In the data rows, 128 means zero.
Some points:
[139 212 136 136 216 110  78 203 170 120 180 121 114 141  95  88 110 121
 110 148 134 128 147 112 138 167  73  82 199 146  90 111 152 160 157 133
 133 120 122 122 162 138 177 202  96  69 171 113]
[179 174 162 109  13 109  95 151 125  83 147 125 135  98 141 130 126 161
 145 141 131 122 115  90 123 125 121 134 109 131 161 122 143 104 131 104
 113 152 177 138 112 104  53 147  94 168 143 159]
[127 165  92 137 121 129 163 138 175  74 105 109 125  85 104  77 105 111
 147 133 127 164 172 126 100 193  89 172 186 134  82  84 138  97 103 116
  85 143 131 120 208 109 133 161  29 131 124   0]
[ 98 129 121 144 109 130 170 159  75 255 158 107 214 153 145 134  96 117
 147 156  73 131 139 119 105 168 173 129 125  89  74 120 107 109 143 113
 126 188 114 141 105 142 170  68  98  91 100  87]
[133 126 105 141 159 126 107 151 194 198 149 100 134  97 163 146  92 131
 135 104 180 116 148 161 128 102 226  89 136 152 194 107 108 157  81 149
 142 107 163 128 164 114  54 112 193 108 185 111]
[105  88 191  63 193  70 128 119 124 170 116 149 120 142 144  91 160 149
 126 164 188 110 110 126 119  82  61 132  85 111 134 118 160 200 114 133
 141 253 139 142 197  89 122 132  61 140 135 106]
[ 95 121 129 134  96 150 109 117 144 113 112 121 138 178 115  73 142 151
 155 107 225  85 123 221 172 159  69 140 161  72 121  79 164 201 174 134
  69  61 160 142  50 108 166 153 171  88 122  94]
[142 132 114 167  56 131 187 109 135 134  93  81 163 115 157  82 113 153
 127  87 123 137 155 159 128 140  75 206 165  28  99 141 101 178  79 160
 181 169 120 100  74 148 151  99 132 113 162 138]
[110 101 156  69 176 122 141 195 188 149 217 150  96  82 124  92 144 165
 137 106 154 139 154  93 143 100 192 150 103 117 133 127  96 121 110 159
 129 142 177 122 124  96 126 116 223 146 144 124]
[126 161 111 122 195  91 180 161  54 151 129 113  96 158 124 107 152 169
 126  87 160 118 203 120 179 108 168 122 171 130 135 132  99 162 157 122
  95 129 175 150 165 164 221 181 162 104  85 167]
[114 153 149 140  56 131  98 123 157  73 166 146 121 103 182 200 147 116
 113  64 203 130 128 123  71 134  80 147 130 103 174 123 111 112 130 110
 136 127 194 109 138 105  41 105  67 136 108 167]
[113 138 120 133 188 143 145  98 255  72 126 127 155 123  86 113 127 108
  93 143  61 104  75 132  87 115 219 160 108 123 127  96 150 117 180 108
 154 143 144 110  88 197   0 164 139 125 105 169]
[114 105 138 146 100 154 152 116 162  99 119 139 109 156 147 120  91 185
 130 120 124 127 112 145 119 134  70 123 145 191 104 159  95 243 117  82
 134  83  95 142 121 104 150  81 113 127 148 178]
[ 90 178 163 128  83 122 180 134 111 149 116 146 152 120 155 104 154 103
 129 119  65  89 171  72 133 103 156 137 112 156 180 145 131  28 115 103
 147 157 108 146 144 125 166 101 198  77 145  95]
[125  58  35 127  94 123  97 125 193 103 133 102 145 135 143 107 168 179
 139 124  85 128 154 110 102 188 150  96 165  79 170 142  92 117 103 131
 114 152 128 138 148 146 190  93 130 159 144  76]
[182  56 165 168  46 129  72 104  97  70 126 169  99  97 118 168 118  62
 126 136 141 134  86  78 157 154  45 169  94 132 200 146 106  95 115 106
  97 125 176 104 161 138  87 121  94 109 164 194]
[152 155 149 188 120 138 139 105 126 124 108 121 148 120 121 104 122 140
 158 159 181 103 107  88  92 120  84 106 103 127 145 123 138 178 127 126
  89  75 119 139 114 193 207  67 167 131 112 153]
[142 141 110 141 118 148  86  73  11 107 125 157 145 109 156  68 126 121
  83  93  83 120 121 141  99 223 191 121 132 123 116 107 118 133 128  75
 194 172 125 113 107 121 221 152 120 138 116 104]
[127  39  92 102 212  91 144 139  90  91 143 118 148 139 142 129 157  94
 127 143 115 166 133 130 130 106 184  99  70 223 162  60 153 190 174 120
 172 132 148 144  60 159 180 145 165 138 111 123]
[128  80  63 127 167 159  94 171  77 125  87 105  94  35 107 127 162  93
 155  84  98 143 151 121 185 139 147 137 154  99 158 155 186 157 109 190
 136 129  96 142 146 148 146 154 139 194 133 127]
[118 178 131 139 175 174 158 122 184 130 119  66  86 107 100 188 116 151
 137 113  74 157  56 135 135 121 255 128 133 129 144  79 175 116 145 106
 163 106 150 120 125 116 106 171 113 139 109 178]
[112  59 179 112  94 143  89 102   7 201 111 128  85 106 153  67 173 123
 129 161 177 191 151 201 158 168 194 108  85 146 150 163 131 146 149 200
 131  93 131  97 129 215 184 182 120 155 140  98]
[ 82 106 130 112 140 120 152 119  69 107 147 102 199 135  94 136 109 150
 178 179 167 102 120 134 168  74  70 121 192  73 161 171  65  97 110 131
 178  48  89 131  87  70 133 122 117 138  84 164]
[130 118 137 183 154  99  95 134 151 129  89 107 153 169 125 138 156 155
 111  88 164 134  97  97 121 118 172 137  94 231 151 170  66  66 179 110
 116 183 155  83  89 106 154 148  97 136 123  99]
[148 186 117  86 128 156 183  92  96 143 120 120  68  73 117 128 177  63
 110 170  40 160  85 206 161 129  92 154 178 140 136 147 148 156 137 116
 113 160 135 105  94 142 111  76 190 154  82 120]
[155  97 106 108  50 143 163  92 172 108 129 144 134 137  99 154 158  85
 128 173 113 150 169 152 155 160 127 126 135 108 143 136 132 146 107  96
 139 145 138 118 159 125 127 205 184 146  40  79]
[124  74 127 183 177 108 108 121 128  31 113 146 181 107 125 133 119 154
 109  82 121 163  83 144 101 119 254 135  98 190 110 134 150 154 137 140
 145 109  92 143 100 106 123 163 126 124  87 116]
[ 91 150 115  79 119 126 123 142  76 133  91 107 175 177  92 142  85 110
 147 101 135 100 146 108 132 101  38 111 143  66 126 151 116 156 160 109
 116  46  87  98 150 147 172  11 149 177 101 135]
[123  85  86 157  83 155 106 139 140 151 151 139 131 111 100  92 106 122
  79 115 174 163 125 113 101 144 102 148 114 124 138 122 171 164 110  94
 157 115  87 165 157  46  11  77 144 116 148 174]
[144 157 164  97 128 129 155 100 119 136 154 145 171 101 142 111 126 127
 141 110 129 110 131 189 116 153  21  93  80 113 113 177 166 137 142  99
 105 122  70  93 170  96 167 113 126  93 158 127]
[142 136 100 160 124  91 120 107 255 154  92 175 144 168 117 165 136 190
 104 113 114 152 129 161 132 119 171 130 114 170 178 137 122  10 157 138
 106 144 136 121  76 103 130  80 121  90  89 165]
[137 209  71 112 196 193 110 170  97 112 167 125 154 136 141 127 100 152
 147 127 112 148 112 153 109  28 166  88 130 120 152 110 115 120  89 158
  89 174  86 149 176 103 167 151 182  95 138 129]
[135  15  90 112 122 148 132 154  90 105 107 113 125  72 148 109 136 168
 104 128  79 102 168  95  97 142 134 134 155 114 137 135 166 161  84 209
 135 139 171 133 147  82 148 110 123 136 104  90]
[104 110  74 172 113  88 127  87 120  83 135 133  82 165  99 146 131 138
 103 122 152  98  84 139  77 189 210 151 137 150  64  90 144  29 149  81
 142 168 114 117  81 118  96 125 185  95 152 176]
[107 136 128 115 130 159 175  94 103 148 128 141 147 124 137 126 158 119
 118  68 110 134 115 176 141 228 102 142  98 165 135 107 139 145 111 144
 131 127  85  88 131 173  94 156 109 129  50 105]
[143 175 144 121 120 134 102 122 148 173 132 145 130 105  90 137 131  59
 140 118  97 117 118 167  70  92 123  73 134  97  68 108  74 125 103 114
 121  69 148 132 169 122 110 172 117 112 167 111]
[ 76 188 133 153  74 130 117 109 104 144 140 114 169 185 157 154 140 102
 101 157 174 115 127 125 100 175 116 139 108 204 154 129 118   0  78 151
 109 169 132 147 123 144 226 166  93 149 166  92]
[124 130 107  98 207 113 126 132 126 132  77 107 129 123 118 108 133 159
 161 135 176 115 119 105 132 111  98  95 198 166 110 131 148 130 105  65
 124 136 151 154  97 192 174 135 191 105  90 127]
[181 107 154 149 110 147 184 111 126  57 121 103 148 198  97 111 113 142
 154 141 140  93 116 173 158  60  99 119 124  90 154 156 126 102 174 107
 189  36 112 135 126 129 201  79  93 123 166 108]
[144 178 154 130 131 134  96 125  46 140 155 112 156 130 110 152 137 140
 133 135 152  99 160 105 144 100 156  62 125 150 157 141  92 137 151 167
 111 190 101 141 146 203 171 140 215  82 161  52]
[ 93 153 132 161 162 139 156 152  84 134 130 109 110 164 109 144 106 163
 175 115 130 126 137 135 105 116 236 104  84 128 182 117 108 204  98 116
  76 145 124 101 104 101  18 165 158 136 205 134]
[187 186 112  82 140 128 184 112 153 133  82 160 154 131 152 140 163 115
 106 189 164 129 118 124 147 129  56  76  84  60  47 133 114 134 131 146
 163  65 121 131 131 105  65 104 143 114 142 127]
[204 127 143 157 116  78  79 142  87 191 172 131 118 131 167 152 140 100
 110  78 118 107 105  98 103 127 148 133 101 147 176  93 160 140 100 133
 109  73 102 149 145  75 100 146 119 138 143 105]
[161 112 197  92  81 108 149 109 159 158 102 110 111 117 127 129 139  83
  86 154  91 127 160 105  77 162 153 120 104  50  88 106 145  61 142 109
 105 145  63 134  91 137 112 102 112  89  96 106]
[148 100 186 104 216 121  68  91 155 153 147 134 129 114 176  66 147  83
 156 128 102 112 162 117 161 143  75 118  52 120  91  91  75 167 111  94
 164 146 125 180 163 109  81  90 103 123 104 134]
Along one direction, these points spread out more than along any other. Take the direction at right angles to it along which they spread out most. Then take the direction at right angles to both along which they spread out most. Go by this last direction. How far along it is each point below, from 0 to 99? The average is 50, and the first point in the table lies past the average. One standard deviation of the points above along it is 16.
[ 82 106 130 112 140 120 152 119  69 107 147 102 199 135  94 136 109 150
 178 179 167 102 120 134 168  74  70 121 192  73 161 171  65  97 110 131
 178  48  89 131  87  70 133 122 117 138  84 164] 61
[155  97 106 108  50 143 163  92 172 108 129 144 134 137  99 154 158  85
 128 173 113 150 169 152 155 160 127 126 135 108 143 136 132 146 107  96
 139 145 138 118 159 125 127 205 184 146  40  79] 41
[104 110  74 172 113  88 127  87 120  83 135 133  82 165  99 146 131 138
 103 122 152  98  84 139  77 189 210 151 137 150  64  90 144  29 149  81
 142 168 114 117  81 118  96 125 185  95 152 176] 29
[124 130 107  98 207 113 126 132 126 132  77 107 129 123 118 108 133 159
 161 135 176 115 119 105 132 111  98  95 198 166 110 131 148 130 105  65
 124 136 151 154  97 192 174 135 191 105  90 127] 59
[ 95 121 129 134  96 150 109 117 144 113 112 121 138 178 115  73 142 151
 155 107 225  85 123 221 172 159  69 140 161  72 121  79 164 201 174 134
  69  61 160 142  50 108 166 153 171  88 122  94] 63
[135  15  90 112 122 148 132 154  90 105 107 113 125  72 148 109 136 168
 104 128  79 102 168  95  97 142 134 134 155 114 137 135 166 161  84 209
 135 139 171 133 147  82 148 110 123 136 104  90] 52
[114 105 138 146 100 154 152 116 162  99 119 139 109 156 147 120  91 185
 130 120 124 127 112 145 119 134  70 123 145 191 104 159  95 243 117  82
 134  83  95 142 121 104 150  81 113 127 148 178] 65
[113 138 120 133 188 143 145  98 255  72 126 127 155 123  86 113 127 108
  93 143  61 104  75 132  87 115 219 160 108 123 127  96 150 117 180 108
 154 143 144 110  88 197   0 164 139 125 105 169] 61
[125  58  35 127  94 123  97 125 193 103 133 102 145 135 143 107 168 179
 139 124  85 128 154 110 102 188 150  96 165  79 170 142  92 117 103 131
 114 152 128 138 148 146 190  93 130 159 144  76] 36
[143 175 144 121 120 134 102 122 148 173 132 145 130 105  90 137 131  59
 140 118  97 117 118 167  70  92 123  73 134  97  68 108  74 125 103 114
 121  69 148 132 169 122 110 172 117 112 167 111] 58
[152 155 149 188 120 138 139 105 126 124 108 121 148 120 121 104 122 140
 158 159 181 103 107  88  92 120  84 106 103 127 145 123 138 178 127 126
  89  75 119 139 114 193 207  67 167 131 112 153] 53
[114 153 149 140  56 131  98 123 157  73 166 146 121 103 182 200 147 116
 113  64 203 130 128 123  71 134  80 147 130 103 174 123 111 112 130 110
 136 127 194 109 138 105  41 105  67 136 108 167] 48
